In the data rows, 128 means zero.
Here are some points, one per row:
[118 122  53  48 147 198  98  63 140 202 185  41 103 115 122  72  28 103 156 136   5 132 101 155 162 137  94 150 153  70 133 159 148  93 187  59 138 129 167 170  85 141  65  97 241  65 184 142]
[175  76 131 133 166 131 137  95 133 105 110 110  98 154  29  51 149 108 114  69 234  74  99 168  55 172 125  45 152  36  87 232  93 108 128  25 152  65 143 168 111  89 148 136  80 157 174 100]
[170 143 175  89 132 106 111 176  94  75 106 117 109 105 175 114 113  80 171  85 149 123 107 160 155 174 123 122 129  89 134  67  97  87 172 133 119 108 138 177 177  99  56 112 164 150  78  67]
[203 149  87 119  70 211 100 199 130 111  89 129 136 139 148 129 105 137 177 109 131 149  89 132 144 217 132 152 132  83 159 132  76 139 147 153 109 121  94 165 176 131  83 123 148 168  92  72]
[139 109 166 167  82  75 111 167  98 155 141 128 102 126 100  78  97 119 168 109 128 106 144 170 159 112 105 123 138 157 128 122 139  99  87 127 120 127 157 151 115 139 129 106 109 101  68 205]
[150 109 122   6  75 118  12 162 170 110 222 119  99 135 207 186 181 169 100  25 197 186 134 154  97 145 119 200 121  46 128  73 159 142  23 120 199 185 129  81  62 170 196 246 127  21 167 145]
[165 121 122 150 148 162 162  88 131 146 195  86 120 122 127 122 152 160 101 147 121 143 148 166 127 150 167 101 171 133 161  71 103 107 202 151 112  88 154  65 160 182 131 197  76 144 108 129]
[153 177  72 147 185 114 120 141 185  69 116 159  16  87 109 148 161 146 101 134 170 126   2  96 170  51 138 135 121 126 204 196 197 167 204 151 141 202 127  73 136 102 126  69 137 187 104 197]
[ 79 160 151 145 130  54 139 174 142 184  79 100 140 166 108 106  90 114 121 144  94 114 105 168 165 143  43 127 141 153  78  93 133 157  84 147 134 156  63  98 115  90 173 127  86 100 155 197]
[111 126 134 131 101 111 137 131 171 171  64 154 152 118  90 127 108 122 174 136  98 128  75 183 104 131 115 116 132 171  81 132 117 102  73 179 164 144 106 126 151 151 140 106  97 107 150 183]
[ 71  67 119 143 114 117 133  64  80 152 144  81 106 141 158 151 110 153 125 161 154 172 130  74 127 160 181  98 119 119 102 118  88  93 137 141 128 106 180  35 139 162 145  61  85 157 130 133]
[128 162 179 110 136 136  81 156 154 162  13 103  52 157 202 111 146 177 139 145  95  76 134 147 115  61 132  90 160 157 180 119 186 120  36  47 130 131  88  91 132 161 176 106 123  86 123 107]
[217 144  86 129 116 147  92  48 110 122 197  88 181 116 133 178  68 167  94 186 147  92 218 104 146  81 119  42  45  79  41 166 133  91  48 168 157 175 161  50 187 108 149 111 133 215 110 121]
[ 50 120 113 170 100 116 131 178 148 159  41 137 168 142 127 120  69 110 141  89 117 103 132 111 160 159 111 110  72 142 157 110  90 154 120  67 141 135 150  90 151  95 130 185 109 109 115 212]
[ 95 147 132 104 155  85 149 140 173 107  51 141 125 190  75 156 101 119 111 128  73 128 147 168 203 138  99 122 132 120 140  98 125 140 101  96 101 169 111 147  81 158 128 173  95 162 114 120]
[132 109 140 133 107 162 170 232 158 180 166 132  72 117  63 179 117 112 205  98 151 219 154 118 134 194 115  25 115 189 129 134 227 152 141 158 150 158 200 128  66 105 139 164 171 127 172  59]
[124 161 133 137  95 107  92 157  98 138 121 129 134 144 116 140 173 125  90 145  71 138 119 149 100 161 169  97 122 137 101 147  69 125 137 127 147 137 172 121 111  99  97 133 139 151 160 158]
[186 129 204 122 145 167  56  80 101  81  60 194 122 102 173 177 100 154 127 125 202 130 130 150  67 104 144 224 112  98 163  83 111  77 107  91 148 187 124  42  55 158 155 163 160  36 206 189]
[ 53 126 120 114 198 132  50 150 160 121  96 153 171  83 144  68 153 199 106  73 138  70 149 162 104 103 114 122  64 168 150  88 221 167 176 148 142 126 107  81 167  81  89 144 137 156 126 181]
[ 97 123 149  72 196 140 122 101 116  54 126 183  19 157 148 127 122 178 125 119 155 136  99  96  92 115  80 192  94 101 191 163 145 134  93 187  83 139 133  78 105 108  79 106 114 123 132 143]
[203 144  85 147 135 111 124 136  53  77  91 106 145 213  98  73 222 121 174  84  79 169 130  31 147  77  45 176  82 134 107 122 127  94 172 137 178  32 187 129 191 221 208 146 186 120 169  99]
[111 167  22 153 135 135 148 127 109  95 150 100 205 218 161 233  92 105 116 135 159 139 160 117  44  84 135  93 204 118 162 140 184  23 121 148  96   9 127 139 147  91 124 114 121 107 125 153]
[ 87 178 130  85 182 119 151 122 118  98 149 212  27 133 107  97 116 168 122 112 139  98 107 116 120 108  76 161 115 188 159 213 133 193 134 191 143  96 126  96 141  69 100 140 140 110  74 170]
[105  90  99  95  72  92 141 116 140 108 145 156 124  88 149  97 128  95 146 133  71 138 109 141 127 164 134 122  78 155 145 134 170  74  86 101 118 116 116 180 127 154 144 160  56 173 112 150]
[ 98 162  83 113 206 106 110 133 127 129 135 229  85 152 139 112  96 129 155 128 140 142 109 224 153  83 162 170  65 215  98 136 122 177 130 102 130 120  89 115 147  98 157 115 105 111 141 126]
[130 129 125 156  77 137 143 105 167  71 119 120 163  94 118  90 156 112 138 138 108 148 193 125 149 175 157 172 161 121 174 185 132 107 146 132 159 105 105 101  71 117 140 135 165 168  94 106]
[139  50  88 144  77  94 102  90 200 105 163 159  98 146  99 110  94 116 127 163 121  79 191  52 101  91 208 110 163  73 122  63  94 216 132 220  76  65 137 148 181 147 117 135 129  97 219 117]
[ 74 186 108 130 140  98  79  81 158 176  99  79 133 136 160 115 154  97 166 177 241 122 156 102 106 159 108 114 122 179 128 147  95 147 158 125  42 167 150 211 110 201 156 179 153 149 118 154]
[ 89  93 145 146 109 119 108 117 116 125  97  38 176 123  76 132 157 128 156 185 151 195 133 199 177  62 165 175 129 137 151 173 113 176  79 148 143 106 164 117 134 118  86 133  92 108 130  97]
[101 163 160 141  88 159  95  85  89  70 145 162 147  94 123 171 157  67 150 146  96 168  84 124 129 128 113 108 137  64  98  76 158 194 149 114 123  38 144 164  97 119 176  96 188 169 134 147]
[151  85 104  86 151 164  88 104  77 159 153 181 166 148 105  61 174  47 158 126 137 206 102  39 140 114 124  80 221 181 171  88  99 105 106  77 118 204  54 132 114  59  63 153 150 123  98 104]
[102 135 145 123 124  69 189 107 175 110 154 102 165 117 152 129 160 148 177 152 120 145 145 121 122 119 157  96 134  76 130 184  98 101 170 131 153 174 123 106 198 120 167 105 147  74 132 103]
[186 105 122 120 105  93 153 199 136 178 128 190 162 111 191  87 166  88  80 150  94 139 149 154 122 104 100 154 117  93 155 159  99  94 149 134  72 127 183 145  81  80 121 117 138 156 165  87]
[147 105 115  39  68  96 203 221   0 112  95 104 137  95  98  94 118  98  95 161 126 115 132 109  47 121 188 172 138 105 144 145 175 180 163 115 121 166  68 180 150 186  93 156 168 169 148 116]
[185  75  64 141 207 117 197 107 158 106 175  81 149  61 112 209 159  91 110  91 124 142 214 129  42 172  84 125 129 141 166  88  31 213  90  82 153 108 121  91 130 186 128   0 146 140 104 138]
[131 120 129 111 124  62  96  87 101 123 154 113 112 143 121 175 130 129  67 119 120 132 180 113 134 164 221  69 186 160  98 165  73 114 143 184 128 115 136  90 154 179 164  82 156 126 127 143]
[136  73 124 191 184 130 173 121  70 123 112 141 156 166 157  95 140 156 150 105 102 107 135 166 209 220 168 148 143 143 124 135 170 153  66 141  73 185 113 190 139  93 169 136 185 117 167 154]
[ 76 123 118 146  62 119 179  97 151 116  65  80  60 111 132 120 110 142 168  58 110 144 203 151 154  84  81 128 141 192  20  97 123 110 146 116  82 161  36 107  94  88 152 136  88 130 149 164]
[121 175  75 238 113 150 113 106 101  69  95 139 168  54 100  65  77 160   0  86 108 213  73 126  58 135 105 106 128 101  96 118 149 128 129 119  65 164 168 184 128 140 136 116 113  18  46  12]
[ 98 212 145  94 220 183 181 112 137  98 197  95 116  92 180  95  90 175  96   0 154  76  14  71 146  21 185 147  87 197 222 151  94 146  92 224 161 130 133 158  66 124 136  99 118 181 177 109]
[ 90 152 166 132 181 203 116 112 126 199 147 169 186 111  92 148 188 169  86  92 134 149 246 118 126 105 150 112 110  39  47 146 169  86 128 172 131 138 106 146 167 206  52  88 112 172 116 160]
[ 92  98 149 113 164  74 138 166 187 120  78 108 168 159 115 100 114 165 160 181 102 116  88 165 110 159 106 134 122 178  46  72 129  92 104 151 120 140 115 109  69 120 142 122 135 141 123 148]
[155 106 158  85 111 182 184 115 211 146 120 137 167 136 168 110  82 125  59 137 194 174 139  88 160 112 192 142 170 116  23 141 163 142 113 103 165  91 176 137 178 155 108 117 144 161  71 178]
[148 162 161 119 115 155 160 119  91  90 111 140 141 100 145 124 127  88 128 149 117 157 142 120 136 157 139 133 118 104 149 113 113 133 150  98 164 142 169 186 141  85  95 151  91 152 183  83]
[ 74 173 113 217 134 123 111 188 132 190 116 142  86 140 170  72 120  47 147 183 130 119 128 174 125 148 103 137 116 118 111 127 115 132  83 150 177 141  71 128 110 152 156 159 119 160 126 133]
[ 90 100 179 210  37 157 142 157 143  64 195 149 162 194 162 126 154 179  65 167 170 111 106 182 194 144  41  90 131 211 141 114 137 118 147  65 156 140  41 141 132 203  27  93 132  99 205 146]
[122  68 185 129 140 174 134 131 136 121 170  85 122  78 147 185 137 124  94 153 104 161 124 107 120 102 130  86 123 109 114 187  50 114 139 128  51  61 119 101 185 122 164 182 177 135 110 125]
[116 129  57 182  92  95 184  53 151 157 173 103  74  96 124 223 206 132 118 148 147  72 132 105 121  97 166 165 155 136  50  97  76  96  68 120 131 121 225  99 171 117  56 136 180 142 112  99]
[242 133 166 138 100  57 153  67  96 194 103 126 188 144 160 158 149  92 174 101 115 104  70  93 157 156 142  88  22 101 116 166 204 197 171 135  94  61  46 110  25 139  25 167 117  57  91  68]
[142 208  76  79 201 170  91 200 122  81 158 162  40  80 141 131 166 255 147 175 135  67  91  36 142  89 181 153 125 163 148 178 142 166 145  94 122  74 118 141  73  65 132  70  51 108 122 151]
[149 125 136 118  73 140 160  83 101 209 105 165 172 121 133 113 158 201 162 112 106 111  97 193 117 149  80 138 217 120 196  63 173 176 181 130 102 139 169 144 142 108 185 156  74 173 125 117]
[184 200 191 126 152 136 181 145 119 126 147 103 137 125  90  86 133  91 136 189 133 149 155 105 109 138 121 109 118 114 159  83 135 121 109 110  97 145 148 159 146 106 115 148 116  99 139 155]
[143 165 160 110  83  82 112 132 142 171 156 135 130  78  43 144  86 121  95 120 164 132 113  82 175 183 141 190 106 101 180  95 128  51 133  93 107  80  94 117 199 112 144  91 168 153 151  51]
[111 120 192 130 120 197  83 164 140  91 173 130 207 170 113 136 115   0 166 100  86   7 100 135 119 136  97 192 172 185  94 159 179 153 147 108  70 219 168  72 143 151 167 112  55 126 121  81]
[128  38 137 114 109 229 136  78 144 187 121  75  82 216 101 197 183  75  35 181  98  71 146 118 113 121 165 154  28 137 163  86 105  79 207 179 200 145 114 239 118  54 200  66 124  50  26 127]
[134  74 175 204 176  57  71 132 115 163 171 123 158 138 153 196  59 177 158 120  68 157 148  73  64 109 110 186 185 134 130 145 133 137 168  94 200 151  98 210 145 117 100 185  97 197  99  97]
[ 91 133 138 140 101 119 152 164 126 135 135 149 151 174  78 124  86 173 188 151 129 100 131 170 134  85 128 101 122 111 107 101  68 130 119 113 118 157 116 108  77 145 166 126 154 128  73 126]
[124  91 110 111 154 133 142 144  85 125  98 153 135  51 160 148 123  89 129 160 160 107 135 118 191 141  91  95 174  96 130 126 110  99 148 164 167 104 150 155 125 148 119 143 105 103 136  73]
These points spread out most along one direction. Take the direction at right angles to it along which they spread out most. Then take the direction at right angles to both along which they spread out most. Go by this last direction. How far along it is each point below, from 0 to 99? 50 is the average, and the first point above lies past it. One standard deviation of the points above along it is 16.
[130 129 125 156  77 137 143 105 167  71 119 120 163  94 118  90 156 112 138 138 108 148 193 125 149 175 157 172 161 121 174 185 132 107 146 132 159 105 105 101  71 117 140 135 165 168  94 106] 58
[148 162 161 119 115 155 160 119  91  90 111 140 141 100 145 124 127  88 128 149 117 157 142 120 136 157 139 133 118 104 149 113 113 133 150  98 164 142 169 186 141  85  95 151  91 152 183  83] 73
[155 106 158  85 111 182 184 115 211 146 120 137 167 136 168 110  82 125  59 137 194 174 139  88 160 112 192 142 170 116  23 141 163 142 113 103 165  91 176 137 178 155 108 117 144 161  71 178] 37
[175  76 131 133 166 131 137  95 133 105 110 110  98 154  29  51 149 108 114  69 234  74  99 168  55 172 125  45 152  36  87 232  93 108 128  25 152  65 143 168 111  89 148 136  80 157 174 100] 63
[ 89  93 145 146 109 119 108 117 116 125  97  38 176 123  76 132 157 128 156 185 151 195 133 199 177  62 165 175 129 137 151 173 113 176  79 148 143 106 164 117 134 118  86 133  92 108 130  97] 43
[131 120 129 111 124  62  96  87 101 123 154 113 112 143 121 175 130 129  67 119 120 132 180 113 134 164 221  69 186 160  98 165  73 114 143 184 128 115 136  90 154 179 164  82 156 126 127 143] 28
[ 92  98 149 113 164  74 138 166 187 120  78 108 168 159 115 100 114 165 160 181 102 116  88 165 110 159 106 134 122 178  46  72 129  92 104 151 120 140 115 109  69 120 142 122 135 141 123 148] 33
[139  50  88 144  77  94 102  90 200 105 163 159  98 146  99 110  94 116 127 163 121  79 191  52 101  91 208 110 163  73 122  63  94 216 132 220  76  65 137 148 181 147 117 135 129  97 219 117] 39
[128  38 137 114 109 229 136  78 144 187 121  75  82 216 101 197 183  75  35 181  98  71 146 118 113 121 165 154  28 137 163  86 105  79 207 179 200 145 114 239 118  54 200  66 124  50  26 127] 47
[ 53 126 120 114 198 132  50 150 160 121  96 153 171  83 144  68 153 199 106  73 138  70 149 162 104 103 114 122  64 168 150  88 221 167 176 148 142 126 107  81 167  81  89 144 137 156 126 181] 42
[185  75  64 141 207 117 197 107 158 106 175  81 149  61 112 209 159  91 110  91 124 142 214 129  42 172  84 125 129 141 166  88  31 213  90  82 153 108 121  91 130 186 128   0 146 140 104 138] 36
[ 95 147 132 104 155  85 149 140 173 107  51 141 125 190  75 156 101 119 111 128  73 128 147 168 203 138  99 122 132 120 140  98 125 140 101  96 101 169 111 147  81 158 128 173  95 162 114 120] 46
[105  90  99  95  72  92 141 116 140 108 145 156 124  88 149  97 128  95 146 133  71 138 109 141 127 164 134 122  78 155 145 134 170  74  86 101 118 116 116 180 127 154 144 160  56 173 112 150] 55
[116 129  57 182  92  95 184  53 151 157 173 103  74  96 124 223 206 132 118 148 147  72 132 105 121  97 166 165 155 136  50  97  76  96  68 120 131 121 225  99 171 117  56 136 180 142 112  99] 26
[101 163 160 141  88 159  95  85  89  70 145 162 147  94 123 171 157  67 150 146  96 168  84 124 129 128 113 108 137  64  98  76 158 194 149 114 123  38 144 164  97 119 176  96 188 169 134 147] 64
